Each path below is one point turned by a fixed rotation once a step. After each direction that follows a path, write how fast that rotation turns it, in degrees per step (0 if it stays still).
Each turn is a multiple of 5 degrees from 10 to 175, or 0.
Each row of a path follows its step; steps can be skipped.
Rotation 1:
step 0: [ 38.5  24.6  -0.5  22.9   7.7  -3.2  11.1 -22.1  11.4  29.2   2.6  16.6
  19.8   1.4   3.0  -9.7  32.8  27.8 -20.6   4.7  13.8 -15.8 -11.4   8.9
  15.3 -17.2  13.5 -24.8  18.2   0.8 -36.6  -5.4   1.4  28.4 -29.2 -12.4
 -29.3   0.6 -11.1  -8.8   2.6]
step 2: [-10.0  11.5  -9.8  -1.4 -33.8  19.9  -4.6  12.2  16.5  -2.3  -2.8  35.1
  27.6   6.3  32.0  -3.3 -26.1  -4.1 -38.1  41.8   1.8 -12.1  18.7   8.6
 -37.9 -15.9  -7.9  -5.9  -1.2   1.5  -8.4   3.5 -18.3  -3.4 -23.5  27.4
  -2.7  -2.7 -14.3  16.9  -9.6]
step 3: [ -8.7  -9.8  -2.6 -19.1  -0.2  -8.3  -9.3  -7.4 -18.2  17.0  19.0  -3.4
  14.7  28.2 -12.8   4.8 -34.2  -3.4  46.1   0.6  47.7 -27.4  17.1 -12.4
  -6.9   6.0 -14.3 -26.8 -23.5   0.4 -18.2  -7.2 -36.2   2.9 -14.3  -5.3
 -12.1 -24.8  -4.5  -3.4  -7.0]
step 4: [ -4.8   6.5  28.8 -17.8  -6.6  10.3 -23.2  29.2  22.3  -8.1 -13.1 -14.9
  26.6  24.3  -7.5  -1.1  10.7  20.3   4.3  14.1  18.1   9.2   7.3 -30.6
   2.6 -44.6  29.9 -14.2 -25.3  15.8  12.5  -7.9  32.2 -10.4 -13.5 -22.6
 -13.4  -3.9  -5.1  18.7  12.1]
step 5: [  8.9  49.2   5.2  11.9  -8.0 -20.9   7.8 -16.6 -17.0  24.2 -14.0 -22.8
  11.0  22.0  13.7  -5.7   8.1 -17.3 -18.8 -15.0   9.4   6.3 -11.9  16.5
  31.1   2.3  -6.9 -12.3 -16.4  34.4  -7.9  31.0  -9.1   9.6 -41.2 -15.5
  -3.1  -5.7   3.0  24.5  11.0]
step 8: [ -1.4 -22.2 -30.8  -8.2  -0.5  20.6 -29.6   3.2  -5.3  13.1  16.8  27.4
 -12.9  21.9  -4.0   8.0   1.0   9.5   6.9 -18.8  11.8  -2.5 -21.0   1.4
 -11.7   4.8  18.4   2.4 -39.9 -21.2 -11.7  10.5 -18.5  -8.2 -27.0   1.4
 -33.9 -23.5 -22.4  34.1 -29.1]
step 10: [ 37.6  17.8  12.1 -10.0  -9.3  29.3  30.5  14.4  -6.1  -0.8  12.0 -25.0
   5.1  22.7  19.4   3.2 -25.0  18.1 -36.9   0.2  14.2  14.3  -5.4  -0.2
  12.7  17.2   6.5  -3.8 -17.1   8.7   5.5   9.6  -3.1  23.2  -7.0 -46.9
   9.5 -35.3  -1.0  10.6 -15.3]
step 12: [ -6.8  25.0 -18.6 -31.2 -14.8   4.3 -36.8  -8.2 -10.7   1.9   8.5 -12.4
  45.2  -8.8 -11.6 -11.4 -16.3  -5.2  -3.5   4.8   2.4  19.7  -2.2 -23.2
  12.4 -19.1 -21.7  -9.1  12.4 -18.8  12.3  27.6 -31.8  25.5  18.0  -7.4
  -4.4   5.6 -33.6  -5.1 -23.1]
step 13: [ 13.0   2.3  -6.2  -5.6  39.4   3.0 -19.2  24.3  -8.9  10.5 -25.0  12.3
   9.2 -20.6  14.2  -0.2  20.2   5.8  34.4  -4.8  16.3  -1.8 -12.7 -13.8
   8.2  10.8  33.4  -6.7   0.6 -12.2  -8.6 -10.3 -17.6 -11.7 -38.3 -28.3
  -0.4   1.4 -51.7  14.9  -4.9]
Directions:
[  2.7   2.6  -9.2   4.9   7.2  -7.4  10.6   2.6   4.6 -10.7   0.7  -5.6
  -3.1   2.8  -4.6   8.3   1.3   4.9   4.1  -2.9  -8.1   5.9   8.8 -10.3
  -6.2   3.7   0.8   0.0   7.1   5.3   0.8  10.1  -4.0  -0.3   3.0   1.1
  -2.3  -1.6 -11.2   6.5  -5.0] => 10
[ 8.1  1.8 -0.6 -3.4 -4.3 -4.8 -3.5  6.5  3.0  6.9 -6.7 -4.7 -3.5 -3.7
  2.5 -3.0 -1.6 12.0 -3.8  6.1  1.3 12.1 -0.2  1.1  2.1  6.4  0.4 -0.2
 -6.5  5.5 13.7 -8.8 -9.2 -5.3  6.6  8.5 -2.6 -1.9 -6.1 -2.4  8.2] => 130
[ -3.1   2.7  -9.2  11.1   8.6  -7.5  -2.7  -5.3   4.7   1.3  -5.9   0.6
  -9.0  -7.2  -0.7   2.9  -1.2   6.1  -8.7 -18.0   2.6   1.3  -7.0   2.9
  -0.2  -8.1   1.2   3.5  -7.3  -9.9  -2.2  -2.6   2.2   2.1   0.2   2.0
  -1.8   6.2   0.2   1.9   4.9] => 45
[ -6.2   1.5  -8.5  -0.3  -1.9  -9.8 -10.3  -3.1   2.9   6.3   3.2   9.7
  -2.1   8.9  -0.4  -1.1   5.2  -9.0  -9.5   0.4  -7.6  -2.6   6.5  10.2
   4.0  -1.5  -6.1  -6.0   0.7   1.6   6.8  10.4  -7.8  -9.0   3.6   2.5
  -0.6  -1.8   2.2   3.1  -4.1] => 115
[ -6.4  -3.6  -4.9   3.3   5.9   2.1   6.2  -2.4   5.4   7.6   3.3   1.8
  -8.0  -2.6  -1.2  -0.2  -9.0  -2.7   2.8  11.2  -1.4  11.7  10.1   3.0
  -2.8  -4.1  10.4  -5.0  -9.4  -0.8   1.5  -4.3  -0.3   7.8  -6.9   2.7
   3.3  -2.5   8.1  -2.0 -11.4] => 55
[ 0.8  0.5 11.2 11.0 -6.6 -1.7 -7.2 -4.1 -9.7 -2.9 11.2  1.4  2.7 -8.2
 -6.3  7.2 -4.7 -1.9  1.2 -1.8 -2.2  7.1 -3.4  8.1 -5.5  0.1 -0.5  1.4
  3.6  6.4  1.0 -0.2 -4.3  3.9 -7.0 11.6 -9.7  0.0  0.2  9.9  0.2] => 120
[  7.0  -6.6  -4.0  -6.2  -3.6  -6.2  10.1  -1.8  -8.3  -3.4   7.7  -2.9
  -3.2   1.5   0.8   1.0  -4.9  -0.7  -1.4  -4.0  -0.8  -3.2 -13.7  -9.0
   7.9  -0.6  -4.5 -12.9  -4.2  -3.8  10.8   1.2  -7.0   1.8  -7.6   2.0
   0.9   6.9   5.3  -0.9  -6.1] => 155
Rotation 2:
step 0: [ -9.0  -9.7 -12.1 -20.9  20.4  15.1   9.7  -1.6  18.6  26.2 -13.4 -30.7
   2.3  10.4  -2.9   4.8  -4.8   6.3  11.6  -2.2  24.9   3.2 -49.0  15.4
  22.2  -8.5 -16.2  19.7  36.6   6.5   3.8   7.3   5.4  10.7 -25.9  -1.7
  39.6  18.3  33.1  -0.5  41.3]
step 2: [ 18.2 -17.6  11.4  -5.7  15.4   1.8   9.8  -5.9 -22.7  -1.1  18.9   4.2
  25.4   1.8  11.8   3.7 -10.6 -14.1   7.7 -41.2 -29.9  -7.2 -13.6 -24.9
  19.4  -3.3  20.9 -24.9 -27.1  14.2  -9.1  -4.5  37.9 -11.9 -50.3 -17.3
  30.2  11.1  -1.0 -23.0  15.5]
step 4: [ -2.6   5.4  -3.8   1.4  27.5 -23.9  -7.4  27.7  33.2  28.0  12.9 -23.5
   7.1   4.7  35.2  45.6  -7.6 -45.9   8.4  12.3   5.0   1.2   1.0  16.9
  16.4   7.5  13.7  -0.6  -8.7 -35.5   0.5   5.4  40.7 -10.5 -10.6   5.0
 -19.1 -12.1  10.4  -3.0 -12.4]
step 7: [ 23.3  19.6 -30.9  11.2 -16.5  -8.1  13.5  27.4 -11.5 -30.3   3.5  11.1
  -1.1  14.5 -15.3  28.5 -16.0   3.6  38.6 -30.7   0.6  23.2  -5.3  25.9
  32.5  -0.6  -7.1 -10.7  40.8 -14.1 -19.5 -13.8   9.3 -24.0 -11.9   7.8
  17.7 -11.4 -17.4 -22.0   2.7]
step 8: [ 14.5 -25.8  -9.8  34.6   3.2  17.0   5.8  -7.2  37.7  20.3  -5.8 -20.0
   3.5  -3.3  -9.8   8.0  -5.6  28.7  30.8  -3.5   7.7  10.9  -7.4  50.2
 -10.4  -6.4 -13.6   7.9  20.0   8.2  -9.9 -19.1  31.7  -4.8  -7.5   0.8
  29.4 -26.3  -3.0  -8.1  40.8]
step 10: [ 26.1 -24.7  -8.9 -45.6  18.5  48.2  -3.1   5.2  -6.6   6.6  16.4  29.9
  29.3   1.5  23.7  24.5 -13.4   5.5  -5.8 -29.0  -8.1  -9.0 -11.9 -27.1
  -7.1   6.9 -11.3   2.8   4.0 -16.2  -5.9   8.1   5.2 -15.7 -20.1   1.9
  30.1 -14.0  22.1  -2.3  32.9]
step 11: [ 15.1 -24.0  21.0 -32.7  21.7 -11.4   8.6  17.4  29.2  -5.8   0.9  -8.8
  12.1   2.3 -21.9  24.2  -8.8  -3.0  -7.5 -32.3 -11.0  -0.4 -27.4   6.3
  18.5  -7.5  40.9 -14.3  -9.6  -8.9  -2.7  14.5 -20.9  31.4   2.7  35.0
  42.5  -8.1  17.4   1.1  18.6]
step 13: [  4.7 -12.5  48.2 -17.4 -11.5  18.7   5.5 -12.4  17.8  -1.5  18.4 -11.8
   5.2  20.2  34.0   7.7  -7.0 -18.2  10.2   4.4   5.2  17.9  -8.3  14.1
  21.2  24.9  33.4 -25.4  -8.0  30.5 -32.0 -20.8  41.0 -20.5   3.9 -13.4
   3.1  -8.9 -10.6  25.2   2.0]
step 15: [ -1.8 -12.3 -16.0   4.1   4.2   3.3   6.3  40.4   6.1 -10.9   8.9  17.5
 -13.1   4.3  -8.8  44.7  18.1 -15.5  -4.1  -8.2  26.5   9.5 -32.4   4.5
  14.8  43.3  -0.5  -7.4  44.9 -20.1  -1.6  20.9  20.8  -8.5 -25.0   2.9
 -13.1 -13.0 -37.9   1.4   6.5]
Directions:
[ -3.2   9.8  -5.2   1.6   7.5   5.0   4.5  -1.3   4.9  -7.1  -2.2  -4.2
  -9.5   2.0  -1.3  -2.4  -3.1   9.8  -5.5  -2.8  -1.1   3.4  13.1  -2.9
   5.6  -2.8  -2.9  -4.5   5.5  -6.4   9.1  -6.9   4.5  -1.9   0.1   3.4
  -8.9 -11.9  -5.8  -1.9   8.9] => 35
[ -6.6  14.2  -8.6   5.4  -4.4  -1.6  -3.0  -0.6   1.3   9.3  -5.1  -3.7
 -11.1  -1.6   2.2   0.7   3.6  -0.8   3.9  -6.9   5.7  -5.2   3.7 -15.3
  -5.2  -2.1   3.4  -3.1  -1.5   9.4  -3.2   1.5  -2.6   7.4  -3.3  -3.9
  -1.7  11.2   1.8   3.5   3.0] => 10
[ -2.8  -6.3   8.4  -1.9  10.0  -0.2   7.9  -8.4   6.8  -8.6   1.0  -7.2
  -5.4   2.6   3.7   0.0  -2.6  -7.7   3.1  -4.3  -6.2  -4.3   2.8 -10.4
  -0.9   5.6   3.8  -0.2 -11.9  -8.4  -1.5   3.6  -7.8  -1.9   1.0  -8.0
   3.0   0.7  10.4  -5.3   5.0] => 40
[  6.8   6.0  -9.0   2.2  -3.2   1.5   0.7  -0.9   5.7 -11.1   6.1  -6.3
  -2.3  -5.1 -11.1   0.4  -1.3  -4.4  -3.4  -2.0  -2.1  -2.2  -1.5  -0.8
  -5.9   8.7   6.4   9.9  -0.5  -1.8  -2.5  -7.1   2.6  10.7  -9.7   5.2
   8.7  -4.2  -2.4  -4.5 -11.2] => 85
[  2.6  -2.7   6.6   6.3  -4.4  14.2  -4.3  -8.0   6.7  -3.0  -0.6  -3.4
   0.2   2.3  -2.4   2.8  10.8   5.8  -3.3   1.0   0.2   4.4 -10.1  -6.6
   3.5   1.3  -2.2  -4.9  -1.0   9.0   1.7  -8.4   4.5  -6.5   1.4  12.6
   2.1   6.8   9.1  -6.4   3.5] => 135
[ -9.3   6.1  -6.3  -8.6  10.3   4.3   0.1   6.3   0.8   5.2  -1.9   1.3
   4.0   4.3   3.5  -0.8   2.0   9.5  -8.3  -1.7  -1.3   1.2   2.6   6.0
  -3.4   8.5   4.8  -2.7  -1.6 -11.3  -4.2  -2.3  -0.2   2.4   9.5   7.4
   5.6  12.6   7.3  -0.6  -7.8] => 60
